128 stands for zero in the data rows.
Some points, each followed by its number:
[124 142 128 127 128 137 124 133 131 128 140 136 126 117] 0
[127 126 128 125 139 134 118 133 133 128 130 128 134 130] 1
[144 109 136 172   2 142 255   0 131  85 203 148 127 102] 2
[121  70 125 132 132 146 111 127 135 132 127 129 126 141] 3
[130 117 132 121 131  85 153 114 120 126 132 125  80 128] 4
[ 99 115 129 160 130 111 129 149 133 137 135 139 133 142] 5
[ 91 128 134 120 119 150 159 104 132 122 123 117 144 133] 6
[129 123 125  69 140 131 103 132 129 131 130 135 126 129] 7
[138 124 128  77 128 112 151 124 129 135 131  92 134  90] 8
[148 135 117 102 125 127 109 140 127 143 122 116 121 128] 9
[126 126 129 115 143 132 123 140 128 130 126 133 113 128] 10
[146 121 118 110 137 128 160 145 119 136 131 111 117  95] 11
[160 135 119  94 139  90 131 137 130 144 129 118 124 119] 12
[131 133 131 138 129 128  70 129 130 129 129 128 131 128] 13
[130 130 129 112 144  70  99 131 130 132 134 118 127 122] 14
[138 122 126 134 140 108 136 134 105 137 129 129 129 118] 15
[132 133 117 183 123 113 175 140 119 138 132 142 138 120] 16
[179  70 122 101 133 136 135 133 119 131 134 107 121 106] 17
[133 102 126  65 173 125 129 143 129 134 140 112 118 117] 18
[172 119 125  38 165 128 113 165 123 159 116 117 122 123] 19
[131 133 118  89  84 138 155 160 127 130 117 128 133 131] 20
[175  80 122 111 148 136 121 139 122 130 132 108 124 112] 21
[115  85 133 136 153 252  57 128 140 135 120 139 136 139] 22
[251 134 104 118 154   0 255 156  82 137 137  23  98  69] 23
[135 115 130 142 139 132 142 134 127 125 134 124 124  87] 24
[115 140 134 148 127 130 131 126 129 129 129 138  85 130] 25
[138 144 130 137 128 134 142 135 129 127 139 136 130 127] 26
[123 120 131 139 128 109 130 126 123 128 133 138 131 122] 27
[133 114 125 124 127 119 124 131 128 130 132 125 131 130] 28
[ 70 142 122 163 123 255 116 102 137 120 129 213 134 187] 29
[132 130 130 130 130 139 131 138 127 130 122 139 120 127] 30
[170 122 131 144 124  51 163 119 122 122 133 119 128 119] 31
[135 135 135 158 143  90 164 117 131 116 123 125 129 116] 32
[110 126 141 147  83 131 213  81 130 116 132 197 125 132] 33
[134 121 132  87 145 132  92 143 136 131  84 126 129 129] 34
[173 108 126  84 148 135 105 135 131 140 137 113  70 113] 35
[129 108 121 233 174 134  68  94 130 136 106  91 128 139] 36
[121 129 131 131 135 151 122 134 129 130 128 131  70 127] 37
[135 125 126  90 144 139 113 153 127 134 130 124  70 132] 38
[129 131 121 120 129 133 162 131 124 130 144 126 127 129] 39
[170 119 117 121 148  92 129 143 133 139 131 122 130 128] 40
[121  70 138  69 130 140 131 134 133 131 137 125 131 132] 41
[115  83 132 219 111 129 117 122 126  95 184 154 128 141] 42
[128 230 135 255 135 111 158 102 130 127 127 159 132 124] 43
[131 117 107  43 131 112 145 144 128 144 127  69 119 131] 44
[114  74 120  77 163 133  44 130 131 138 102 151 124 134] 45
[116  85 132  67 135 100 160 145 113 131 135 112 126 132] 46
[ 65  70 128 164 103 137 127 109 131 108 108 156 174 171] 47
[133 129 128 122 137 127 131 136 129 131 132 128 130 128] 48
[122 135 131 166  93 131 132 120 122 105 131 145 131 127] 49
[ 70 133 117  77 124 147 140 139 147 141 131 131 131 170] 50
[123 142 137 232 117 169 140 129 137 101 147 100 130 131] 51
[121 147 136 219 124 147 137 120 135 113 140 120 132 131] 52
[143 150 134 157  91 110 140 138 124 103 176 131 133 136] 53
[129 130 128 126 133 134 117 132 132 131 131 128 128 132] 54
[220  62  82   0 187 135  72 188 134 205 163  43 128 123] 55
[129 129 126 145 134 126 151 135 129 131 130 133 130 126] 56
[123 107 128 123 154 129 117 137 131 135 137 119 110 125] 57
[113 110 128  92 130 136 132 149 129 133 129 121 134 134] 58
[111 141 120 128 133 149 122 131 121 137 127 132 117 128] 59
[210 137 122 129 141 126 203 108 115 129 181 109 119 113] 60
[139 128 137  89 162 131 115 144 132 125 128 128 121 124] 61
[118 144 120 255  69 133 145 117 131  99 116 147 131 130] 62
[140 128 126  74 129  99 142 124 130 137 130  87 135  94] 63
[126 141 130 191 137 150 142 136 127 153 185 137 127 108] 64
[128 135 141 123 110 131 104 110 124 128 134  69 138 114] 65
[132  99 125  45 151 148  97 164 133 177  99 129 128 120] 66
[140 138 124 122 174 126 106 149 132 132 121 113 126 137] 67
[127 140 124 185 104 132 134 130  69 126 127 127 138 138] 68
[131 154 123 152  77 129 139 141 125 112 133 127 130 128] 69
[133 132 128 127 135  73 117 122 129 129 133 123 112 124] 70
[144 144 111  28 146 121 112 192 123 197  48 155 122 135] 71
[158 124 117  75 136  84 153 142 114 144 128  85 127 102] 72
[140  84 116  87 188 139  86 131 129 114 104 115 124 143] 73
[137 127 148 166 111 131 153 129 129 121 131 139 133 149] 74
[128 133 132 134 124  85 125 124 124 132 126 138 139 130] 75
[136 158 122 135 133 136 102 134 120 135 126 127 137 154] 76
[133 128 125 133 120 125 131 130 126 124 130 137 131  82] 77
[128 129 127  69 134 131 125 136 134 132 129 128 126 134] 78
[151 117 127 125 159 126 107 151 130 140 132 131 147 139] 79
[151 112 132  95 142 105 114 129  85 147 131 105 126 133] 80
[129 134 126 145 131 134 135 126 129 123 125 138 134 128] 81
[130 131 112 113 124 143 132 129 132 137 125 136 130 129] 82
[132 137 129 136  87 124 153 120 128  85 137 123 125 122] 83
[143 115 112 119 107 122 144  88 125 153 137 146  95  81] 84
[118 195 134 208  94 128 151 121 127 119 169 145 128 124] 85
[131 163 126 181  78 117 142 132 125 107 147 126 129 125] 86
[136 131 123  69 126 140 165 122 129 127 135 121 131 125] 87
[140 115 128 130 145 100 123 141 137 131 105 137 135 141] 88
[139 148 128 154 120 119 137 133 129 125 143 127 130 124] 89
[122 123 126 127 139 128  98 149 129 133 128 130 122 128] 90
[150 147 128 182 128 103 156  87 132 121 111 131 128 125] 91
[137  99 125  64 115 165 121 145 134 136  89 126 137 139] 92
[114 125 136 125 133 149 129 131 133 131 125 119 133 141] 93
[ 85 174 133 173 116 132 166 102 134 103 150 152 135 127] 94
[131 131 138 109  84 150 117 126 137 130 130  84 127 139] 95
[141 134 122  86 133 139 128 145 130 126 129 132 134 128] 96
[140 118 132 132 134 140 135 140 132 132 134 130 119 132] 97
[132 186 129 160 138 161 110 132 131 137 116 117 154  88] 98
[114 167 136 161 109 159 134 122 135 121 124 154 137 141] 99
[118 139 129 176 108 150 119  71 132 133 122 124 163 125] 100
[132 123  96  32 255 154  68 233 127 157   0  69 122 162] 101
[143 130 126 150 119 130 132 140 131 126 133 128  86 129] 102
[ 92 109 130 146 132 110 130 164 131 143 133 130 132 143] 103
[117 105 128 106 169 120  98 151 125 130 105 111 130 122] 104
[131 140 134 150 127 128 130 132 132 126 133 115 122 131] 105
[121 132 112 179 128 103 122 110 135 120 138 153 136 137] 106
[171  77 121 162 255 119 103 181  85 140 101  79 126 126] 107
[136 133 120 164 107 121 182 119 131 126 129 120 135 112] 108
[ 70 193 136 255  65 131 151 125 133  68 175 147 128 123] 109
[131  99 122 130  91 128 118 198 130 125 129 142 129 125] 110
[120 162 126 145  81 129 167 118 130 120 116 157 129 133] 111
[130  32 127  18 225  88   9 182 144 147 140  85 134 167] 112
[136 135 128  87 143 134   3 165 129 134 124  69 129 130] 113
[113 104 134 255 139 135 200  94 132  37 137 164 130 120] 114
[132 133 128 120 142 135 125 128 131 137 125 130 130 132] 115
[140 105 129  47  90 153 137 207 130  85 123 100 128 122] 116
[132 116 128 102 155 175 101 137 129 157 141  94 130 136] 117
[114 124 130 126 131 140 126 129 132 132 133 136 130 130] 118
[142 141 125 128 137 134 120 131 128 131 125  69 145 147] 119
[145 135 120 140 147 120 128 129 127 139 121 115 125 123] 120
[140 125 130 127 132 132 124 128 129 133 130 126 125 127] 121
[136 100 123 131 121 107 145 107 128 118 142 131 129 130] 122
[145 111 131  99 139 135 132 134 128 139 122 109 114 117] 123
[129 121 133 198 133 135 179  95 129 107 125 137 130 134] 124
[104 171 136  94 113 158 133 135 140 130 125 118 137 140] 125
[129 133 129 123 133 128 132 128 133 133 129 129 135 139] 126
[106 132 137 140 131  98 103 132 149 130 127 130 128 130] 127
[128 146  90 176 163 186   1 175 140 137 132  82 129 174] 128
[ 80 159 136 141  93 133 231  85 131 133 126 132 148 190] 129
[ 70 134 105 123 129 159 150 132 121 119 186 123 116  80] 130
[130 131 127 127 134 131 125 132 126 131 129 133 131 131] 131
[127 120 128 140 124 137 143 153 129 145 122 144 129 130] 132
[134 128 123 101 187 137  70 174 141 135  74 108 130 138] 133
[141 133 102 100 126  91  85 129 130 127 141 123 122  83] 134
[169 115 120  25 153 113 114 146 126 166 114 101 133 131] 135
[131 128 126 123 129 127 118 133 129 131 129 125 132 129] 136
[114 134 163 111 141 255  12 135 142 131 122 190 157  70] 137
[121 106 132 206  78 133 111  83 134  92 181 176 132 133] 138
[196  22 125   0 255 125  87 214 135 234  95  73 121 128] 139
[130 103 128 141 157 130 104 155 133 153 104 126 127 135] 140
[126 137 130 134 112 130 179 112 121 136 130 147 133 129] 141
[112 147 131 153  80 132 156 111 133 112 140 140 139  87] 142
[134 135 127 129 132 128 128 136 129 132 128 129 127 129] 143
[146 109 111  88 103 128 127  71 129 157 138 147  80  70] 144
[142 148 133 107 111 118 142 121 129 131 131 141 127 128] 145
[136 112 119  32 150 135  84 140 125 137 124 121 123 132] 146
[132 129 140 140 131 114 175  71 116 119 132 153 128 128] 147
[131 102 128  75 113 140  93 131 130 125  99 128 128 132] 148
[ 84 173 148 199  49 127 119 103 128  79 132 160 115 168] 149
[ 70 208 144 255  73 144  77 127 129  92 194 111 133 125] 150
[135 127 131  88 131 131 129 135 130 129 137 126 111 128] 151
[114 140 152 152 132 109 197 125 124  98 131 163 130 130] 152
[117 147 134 235 134 152 142 119 137 112 142 104 132 131] 153
[130  91 127 115 159 146  88 131 128 154  87 111 124 136] 154
[115 132 127 125 126 136 110 137 128 131 127 130 132 121] 155
[134 127 130 124 134 127 131 135 127 132 133 131 114 132] 156
[133 133 125 135 130 114 143 132 129 127 131 125 127 128] 157
[145 121 128 140 129  83 131 134 140 130 110 147 137 142] 158
[ 93 160 129 120  98 129 116  89 128 121 135 137 135 133] 159
[164 104 122  50 143 120 132 134 112 128 138 134 145  88] 160
[144 126 127 113 134 127 124 136 133 131 129 124  87 136] 161
[ 97  85 135 213   0 165 136 150 131 128 124 179 185 187] 162
[ 94 139 135 144 114 143 142 103 128 117 129 138  70 136] 163
[130  70 134 137 124 115 187 134 130 133 135 144 132 127] 164
[ 88 141 128 174 152 136 126 116 133 119 128 127 151 179] 165
[131 137 131 174 124 137 130 127 132 123 129 130 149 136] 166
[  0 124 154 128 119 177 115 142 141 132 110 173 159 255] 167
[136 127 132 108 146 123 123 131 129 128 123 137 128 132] 168
[223 124 130 125 170  96 142 124 132 141 127  99 130 122] 169
[131 130 124 126 131 128 139 131 130 131 133 125 129  70] 170
[141  83 124  91 189 117 130 121 129 148  97  64 131  87] 171
[133 135 116 185  96 122 199 114 133 124 128 120 137 106] 172
[119 158 130 135 116 134 152 115 129 127 127 164 137 133] 173
[107 224  95 255  68 128  85   0 134  77 219 132 128 130] 174
[131 129 122 123 149 130 128 126 133 131 130 108 141  70] 175
[118 136 130 117 128 139 102 103 130 129 129 159 117 136] 176
[147 136 113 161 178 128 203 133 130 121  94  40 129 120] 177
[118 131 127 131  69 139  92 132 123 127 137 133 137 150] 178
[155 135 116 114 141 116 114 158 122 124 111 123 129 133] 179
[107 152 132 181 124 162 117 131 131 109 127 156 141 149] 180
[130 126 129 126 132 124 134 129 132 131 130 129 127 126] 181
[111 124 152 118 130 105 142 131 114 120 135 135 120 124] 182
[ 70  98 128  63 157 113  11 121 123 150 141 131 129  70] 183
[132 124 130  97 156 142 139 121 135 135 129 133 127 135] 184
[125 133 126 126 134 127 121 135 132 133 113 129 133 132] 185
[ 83 166 115 118 106 145  99 124 149 131 116 133 108 158] 186
[164 135 126 123 117 117 130 133 126  99 146 138 126 119] 187
[124 111 114  81 162 130 107 136 129 138 131 116 127 129] 188
[128  32 128   2 234  83   0 193 149 153 138  73 133 165] 189
[132 110 128  83 161 127 133 139 129 118 137 117 122 120] 190
[141 155 147 169  90 124 207 145 123  89 129 132 137 128] 191
[125 140 125  90  85 118 103 127 130 128 121 130 131 139] 192
[114 141 129 216 109 144 169 134 130 127 127 147 182 150] 193
[195 110 122 104 149 117 125 155 126 173 129 156 123 127] 194
[125 123 128 123 138 142 108 134 130 133 126 132 128 132] 195
[134  70 131 123 120 132 139 129 131 124 130  69 131 132] 196
[117 144 150 143 124 126 203 116 121  96 131 163 133 125] 197
[ 70 125 133 128 141 188  61 133 134 133 128 130 132 143] 198
[150 114 122  97 138 135 111 155 127 152 102 103 125 131] 199
[136  47 131  23 156 120 119 122 127 149 139  79  57 126] 200
[116 121 127 151 116 109 126 103 148 131 122 132 156 162] 201
[147 139 128 145 138 126 149 135 120 128 142 125 129 118] 202
[118 118 137 199   6 131 137 104 137  85  85 177 128  85] 203
[137 117 127 145  69 134  93 151 132 127 131 122 110 129] 204
[116 147 112 143 135 122 181 131 138 143 130 133 144 143] 205
[134  70 129 148 154 124 185  87 119 140 124 133 126 107] 206
[108 150 106 144 134 114 166 130 137 148 132 134 147 142] 207
[132 140 132 127 122 151 162 130  69 129 142 132 127 135] 208
[142 161 127 166  80 105 137 141 122  95 190 130 136 131] 209
[113  90 118 143  90 145  86 133 127 121 125 117 135 146] 210
[131 153 129 117  69 140  70 123 127 126 126 134 135 136] 211
[136 127 132  98 134 180  98 154 148 143 108 129 131 146] 212
[119 106 129 119 157 159 111 147 130 138 130 119 130 142] 213
[130 126 127 123 140 134 116 132 129 130 137 127 122 133] 214
[106 146 129 133 128 138 129 134 133 131 128 130 138 135] 215
[124  89 130 120 145 145 123 144 128 130 123 129 131 129] 216
[145  47 127 145 123 121 114 157 125 143 127 115 125 128] 217
[144 139 131 218  77  44 235  85 125 139  69 147 126  63] 218
[131 125 142 131 132 124 176 128 117 133 141 128 119 128] 219
[125 116 130 136 127 103 129 128 118 127 136 140 134 118] 220
[148 135  98  94 130  88  80 137 128 126 136 118 122 100] 221
[130 124 129 135 132 129 125 130 127 126 130 135 131  82] 222
[104 121 132 174 109 151 129  71 132 127 130 131 167 115] 223
[125 106 127  65 131 128  88 165 130 179 128  89 133 133] 224
[125  94 125 123 161 124 115 137 129 138 139 110 103 116] 225
[122  86 140 140 105 132 152 115 123 134 115 146 130 127] 226
[228 106 140  99 134  72 176 134 113 128 131 126 104 104] 227
[132 126 120 105 170 137 108  71 134 133 128 129 123 126] 228
[152 138 135 128 128  70  95 123 117 131 127 135  70  94] 229
[149 147 135 132 121  83  93 116 119 121 142 138  86  93] 230
[ 88 154 133 138 108 129 197  99 133 135 127 128 145 178] 231
[132 120 133 116  98 140 164 141 128 106 132 134 128 128] 232
[137 125 152 148 104 115 137 119 121  98 133 136 131 116] 233
[170 109 129  36 150 111 134 145 123 157 120 112 133 127] 234
[122 124 129  97 142 133 117  91 132 140 130 112 115 123] 235
[ 74 129 122 157 129 151 120 124 143 133 126 129 158 172] 236
[133  91 133  82 143  89 146 138 116 128 138 120  90 124] 237
[107 153 131 117 156 140 132 116 131 125 125 150 147 143] 238
[167 139 125  69 124  84 118 133 138 131 128 126 146 145] 239
[151  93 131 129 133 130 157 130 114 124 138 138 113 150] 240
[146 130 131 114 137 130 106 152 135 138 129 121 120 128] 241
[142 144 131 130 134 138 105 146 134 139 127 122 131 113] 242
[133 134 126 148 108 117 116 119 129 134 129 132 129  70] 243
[136 139 132 130 133 136 116 129 135 130 132 137 130 135] 244
[114 131 141 119 131 159 101 133  69 129 130 137 131 156] 245
[135 128 132 128 129 127 139 130 127 127 132 136 128 124] 246
[158  85 125  72 115 122 105 140 124 143 131 118 150 120] 247
[131 133 134 104 126 167 109 151 142 137  98 143 131 142] 248
[120  70 131 126 129 149 130 135 129 128 129 129 131 127] 249
[120 141 122 252  82 132 146 128 129 113 119 135 131 129] 250
[137 121 123 106 153 147 120 149 135 141 130 117 116 129] 251
[129 132 131 112 147 209 105 145 141 125 118 157 126 156] 252
[135 141 119 137 120 117 171 133 124 124 147 134 126 132] 253
[142 129 118 126 133  91 128 134 127 137 127 127 133 126] 254
[126 119 123  96 142 132 113 158 127 134 129 128 115 123] 255
[132 114 129  69 130 131 129 154 128 142 111 126 130 131] 256
New points follow, each followed by the numbers of its five nearest points above, nearest first.
[129  57 116  52 180 137  12 144 131 138  93 151 121 136] 45 73 146 66 154
[ 70 179 111 112  98 143  87 121 154 132 111 132 102 168] 186 159 125 50 192
[142 128 138  68 174 133 108 153 134 126 128 132 114 122] 61 18 190 7 188
[112  70 145 145  94 133 160 107 122 136 130 151 134 126] 226 164 249 122 141
[ 70 141 131 137 127 132 132 121 131 132 134 133 131 129] 215 118 59 6 155
[150 136 118 149 151 137 127 129 126 143 120 110 124 120] 120 121 143 202 105
[132 110 125 100 140 130 110 165 129 122 138 113 131 133] 255 58 241 251 90
[140 126 130  88 117 113 135 131 128 133 131 123 128 125] 151 145 78 96 9
[ 70 114 132 118 132 161  94 140 138 146 113 131 132 140] 198 213 93 155 195
[132 106 130 119 155 135 130 156 135 167 107 119 134 144] 140 199 251 213 216
[126 123 131 200  87 135 120  79 134 100 179 175 131 114] 138 42 49 106 223
[115 127 138 139  97 130 189  95 129 119 133 180 126 130] 33 141 197 147 111
[150  73 135 117 124 116 145 129 129 125 133  87 134 130] 196 17 21 122 123
[133  88 128 137 153 125 170 100 121 122 124 127 127 113] 206 122 219 164 24
[104 180 157 136 132 128 131  67 140 138 130 138 130 137] 159 173 238 176 99
[139 122 132  87 166 121 124  71 126 138 127 124 131 126] 228 235 184 168 115
[101 127 133 123 123 146 152 111 131 124 124 119 140 133] 6 93 118 215 126
[140  89 112  43 214 134  70 139 127 111  95 106 124 140] 73 146 133 45 188
[ 70 150 147   0 174 135 146 255 129 255 100 229 119 146] 71 66 19 256 50
[152 135 116  74 140 132  79 115 130 153 127 133 110 127] 7 9 146 188 78
[ 75 113 132  64 138 117  49 123 121 133 138 129 133  85] 183 7 45 134 146
[129 121 125  96 148 119 131 130 153 137 130 102 130  70] 175 8 170 63 11
[119 107 128 115 156 134 142 147 138 171  97 127 131 165] 140 213 93 216 88
[130 132 131 126 123 147 152 133  84 130 140 132 128 134] 208 39 219 246 26
[109 120 141 197  94 132 223  80 130  87 134 195 128 129] 33 197 124 152 114
[132 115 129 109 139 131 115 139 130 132 118  69 128  70] 175 8 170 63 123
[136  84 132  73 134 135  88 181 128 170 126  86 131 129] 224 199 66 247 256
[148 105 116  87 137 135 114 163 124 168 125  83 124 125] 199 224 123 251 9
[147 115 118 106 145 133 153 149 117 141 123 106 115  84] 11 123 170 24 175
[118 138 127 148 131 135 132 123 130 124 139 133 127 130] 81 105 26 0 215
[116 135 121 123 124 129 141 130 120 129  69 111 132 130] 185 93 30 143 126
[127 100 127 104 151 147  85 131 127 155  85 116 125 137] 154 34 199 104 140
[149 143 122  94 223  90  95 195 125 157  69  94  90 132] 133 67 104 19 199
[136 107 117   0 156 141  67 143 125 140 123 121 121 140] 146 66 135 19 7
[ 78 133 136 148 126  87  88 128 136 131 126 133 128 151] 127 5 103 75 201
[136 120 132  80 144 133  78 168 138 131  69 126 130 126] 34 133 148 199 104
[139 131 125 140  61   0 172  69 112  98 207 147 129 105] 31 209 53 122 70
[105 146 130 124  95 128 165 117 130 111 129 127 141  70] 142 77 170 83 222
[ 70 172 134 190 111 127 185  92 133  92 158 160 134 128] 94 85 197 152 124
[120  91 126 159  50 139 123 187 130 125 127 155 148 144] 110 204 178 210 69
[144 116 123 102 135 135 137  81 126 122 127  88 125 131] 235 123 228 184 121
[141 137 127  64 146 127   0 177 129 136 124  50 126 129] 113 224 133 146 221
[169 117 119  31 148 117 105 143 127 164 121 103 134 114] 135 234 19 146 66
[127 117 117  93 154 129 114 135 129 136 130 119 127 129] 188 255 251 61 190
[145 141 130 167 130 109 159  95 130 121 117 131 127 111] 91 32 108 147 89
[140  88 122  68 207 132 134 128 129 148  91  40 132  70] 171 18 8 63 104
[133 101 116  67 193 118  84 137 126 116 104 111 124 140] 73 188 104 146 34
[ 33 204 126 131 110 153 197  81 129 110 129 206 144 150] 94 129 231 33 173
[117 122 138 100 131 152  93 143  84 145 130 122 131 149] 245 195 213 90 255
[128 141 136 185 142 121 173 112 130 113 119 138 128 126] 124 32 91 16 108
[ 85 131 130 119 120 113 169 116 127 124 123 123 128 127] 6 182 141 39 219
[ 98 171 115 141  84 127 132 108 132 123  69 173 132 130] 111 173 99 159 49
[121 162 125 121 132 139  93 131 137 139 125 131 143 159] 76 244 215 54 185
[121  95 118 157 120 111 120 107 142 130 128 115 155 160] 201 122 28 166 5
[163 128 118  57 138  68 154 145 129 146 128  76 128  96] 72 63 8 12 44
[139 108 126  49  83 150 137 202 129  86 128 105 129 108] 116 20 256 92 96
[121 143 132  89 104 117 150 101 127 104 170 131 131 122] 145 87 83 39 151
[134 124 125 103 143 141 109 148 131 133 129 119  83 132] 38 161 251 255 10
[140 133 119 128  69   0 174 130 122 127 158 116  70 110] 31 4 70 229 230
[114 138 130 174 120 121 129 133 136 124 128 143 146 151] 166 5 106 74 81
[171 118 129 151 120  28 164 115 121 118 135 115 131 123] 31 32 70 158 254
[148 111 118  86 144 136 125  71 125 123 125  69 124 131] 235 228 123 65 119
[144 103 119 142 153 128  51 144 130 141 128 128 124 126] 13 90 140 79 195
[135 136 127  80 131 130  70 135 133 134 133 123 123 131] 7 9 241 78 255
[116 137 129 141 128  85 126 130 126 129 131 129 126 135] 75 70 27 254 220
[113 126 139 152 135 177  82 132 153  83 123 177 131 129] 180 252 176 99 195
[124 143 128 154 128 130 117 135 131 134 121 136  86 130] 25 102 37 105 30
[119 228  87 255  66 113 112   0 137  77 228 134 128 127] 174 150 109 85 138
[162 109 132  85 145 100 109 129  69 151 134  98 125 132] 80 12 72 123 9
[158 171 127 168 137 141  88 131 159 133 105 133 152 177] 76 166 244 180 13
[131 138 127 146 118 133 133 121 131 131 128 131 133 128] 81 26 105 143 246
[ 77 139 120 155 130 255 113 109 144 126 124 191 134 172] 29 252 22 180 198
[138 107 126 125 101 133 134  75 129 137 136 139 105  89] 84 144 243 77 122
[145 146 131 106 118 121 134 119 130 120 145 130 134 122] 145 246 187 48 181
[130  70 132 250 100 129 133 117 125  82 201 164 128 142] 42 138 250 114 52
[ 97 124 127   0 177 135 131 255 125 255  85 183 121 143] 71 66 19 224 135
[132 184 129 134  91 124 182 127 126 124 145 154 130 118] 111 173 141 253 69
[118 133 158 109 123 244  37 133 142 131 124 159 149  88] 137 22 198 252 212
[140 110 137 175   0 142 255   0 130  83 203 149 132 102] 2 33 172 142 138
[125 145 136  91 126 140 125 102 126 123 129 156 124 136] 176 145 168 184 82
[104 121 127 123 138 165  90 131 134 136 128 143  70 131] 37 38 59 25 176
[132 129 129 120 133 128 132 128 133 132 128 130 133 137] 126 48 181 131 115
[109 150 143 127 109 129 166  83 130 122 126 144  70 131] 163 25 147 4 141
[137 110 129  94 126  70  86 111 131 131 133 115 127 131] 14 70 221 134 254
[144 136 122 107  61   0 189  71 104 104 210 132 128  97] 31 209 53 4 122
[127 134 129 171 136 141 143 135 126 132 171 136 128 112] 64 202 89 26 56
[146 118 127 114 137 124 127 139 131 130 128 124  85 130] 161 156 10 38 151
[123 141 123  87  73 125 104 127 135 124 121 135 129 124] 192 211 178 145 148
[142 128  93  63 141 255 145 183 111  95 115  86 126  82] 116 92 212 117 252
[137 118 118  95 159 128  70 129 127 124 132 101 109 120] 188 104 61 7 241
[123 126 130 127 140 146 122 132 130 129 129 129  80 128] 37 161 25 10 156
[143 145 133 153 118 115 133 134 126 124 144 129 129 116] 89 202 26 105 157
[106 160 128 113 101 150 129  71 138 121 120 125 160 147] 159 6 100 125 173
[133 118 134 178 132 134 166 104 128 112 128 135 129 132] 124 74 108 166 56
[114 154 128 149 107 165 135 146 124 117 120 164 137 157] 99 180 173 215 81
[ 82 236 136  64  85 131 153 121 122  97 113 107 150 154] 125 159 186 192 50
[145 131 118 142 104 125 172 136 130 110 130 124 133 107] 108 253 232 83 56
[ 95 151 134 132 104 132 202  99 115 132 128 130 144 174] 231 129 141 205 6
[154 158 133 114 121 121 153 134 125 128 136 138 126 125] 145 26 246 253 202
[128 136 135 159 135 139 139 127 130 130 131 157 137 129] 81 56 26 166 30
[124 135 132 146 125 129 122 116 128 119 129 152 128 123] 81 27 244 0 246
[151 161 126 148 139 140  98 132 151 138 109 124 146 164] 76 244 185 242 54
[122 139 134 166 101 133 127 119 118 102 131 148 132 126] 49 233 166 81 69
[135 129 126 109 130 138  52 135 132 134 127 121 123 141] 13 90 241 195 9
[142 143 127 135 102  78  93 117 114 108 148 141 126 112] 230 70 75 220 187
[153  38  92 244  69  36 142 238 128 189  98  62 118  70] 217 110 16 31 103
[180 136 116  78 132  67 171 144 110 124 131 109 123  98] 72 12 227 63 8
[125 123 127  96 145 124 138  87 128 136 130 112 115 121] 235 184 228 123 151
[102 133  68 136 127 145 107 133 137 130 137 129  99 130] 59 82 155 90 214
[131 130 123 128 137 138 116 132 123 130 128  69 132 136] 119 65 120 93 136
[ 99 162 132 114 162 142 136 111 131 122 125 155 154 147] 238 215 173 126 115
[126 164 140 136 104 128 160 114 126  98 132 160 155 133] 173 111 141 197 99
[ 70 131 130 116 116 108 181 111 125 122 142 121 129 126] 6 182 141 39 219
[115 149 131 129 133 143 115 130 129 132 130  69 144 128] 119 65 93 105 215
[145 126 120 122 143 122 121 137 126 133 128  82 132 134] 119 120 136 9 121
[ 71 150 130 138 117 135 129 139 133 127 129 132 132 131] 215 59 155 118 93
[138 130 134 127 149 234  92 135 145 128 115 149 129 161] 252 22 212 248 198
[129 163 121 141 164 152 113 156 131 136 103 102 128 146] 67 76 242 185 120
[134 122 134  92 144 149  82 158 138 131  81 131 132 133] 34 248 212 148 133
[144 142 129 132 112 133 126 124 128  87 146 129 129 123] 187 83 233 26 89
[141 119 127  75 178 131 110 128 134 144  69 117 123 127] 34 154 104 199 73
[127 129 118 109 155 150  34 140 148 138 126 128 129 140] 13 90 45 212 198
[145 120 128 115 135 118 114 137 131 128 129 124  85 128] 161 156 10 38 241
[ 84 153 134 208 118  70 132 113 144 101 128 135 134 130] 106 94 52 32 86
[129  49 120 115 171 151  32  71 130 142 125 122 129 141] 45 73 154 3 228
[131 126  84 115 123 135 138 123 128 129 128 150 130 124] 82 131 246 181 30
[ 98 216 143 148  82 127 154  72 137 109 168 165 136 128] 94 85 159 111 173
[ 87 129 132 136 133  85  81 130 137 136 127 127 126 149] 127 14 90 13 75
[121  89 130 114 162 154  74 129 127 159  74 117 124 140] 154 140 34 104 73
[126 162 126 179  64 118 150 134 108 106 146 141 133 125] 86 69 49 53 209
[ 97 132 134 103 131 110 130 130  84  86 132 132 135 126] 182 220 27 168 155
[112 153 128 113 109 147 131  87 136 124 122 127 153 143] 159 6 215 125 238
[119 123 137 140  96 128 194  94 128 120 132 180 122 128] 33 141 197 147 111
[ 98 150 135 186 129 154 137 102 136 124 124 136 142 176] 165 180 236 99 166
[130 107 123 255 182 135  46  71 130 129  98  80 128 142] 36 153 52 100 51
[143  74 131 120 127  78 207 132 114 127 134 139 109 102] 164 206 4 219 237
[114 141 131 124 121 138 104  95 128 129 129 169 116 137] 176 159 244 118 59
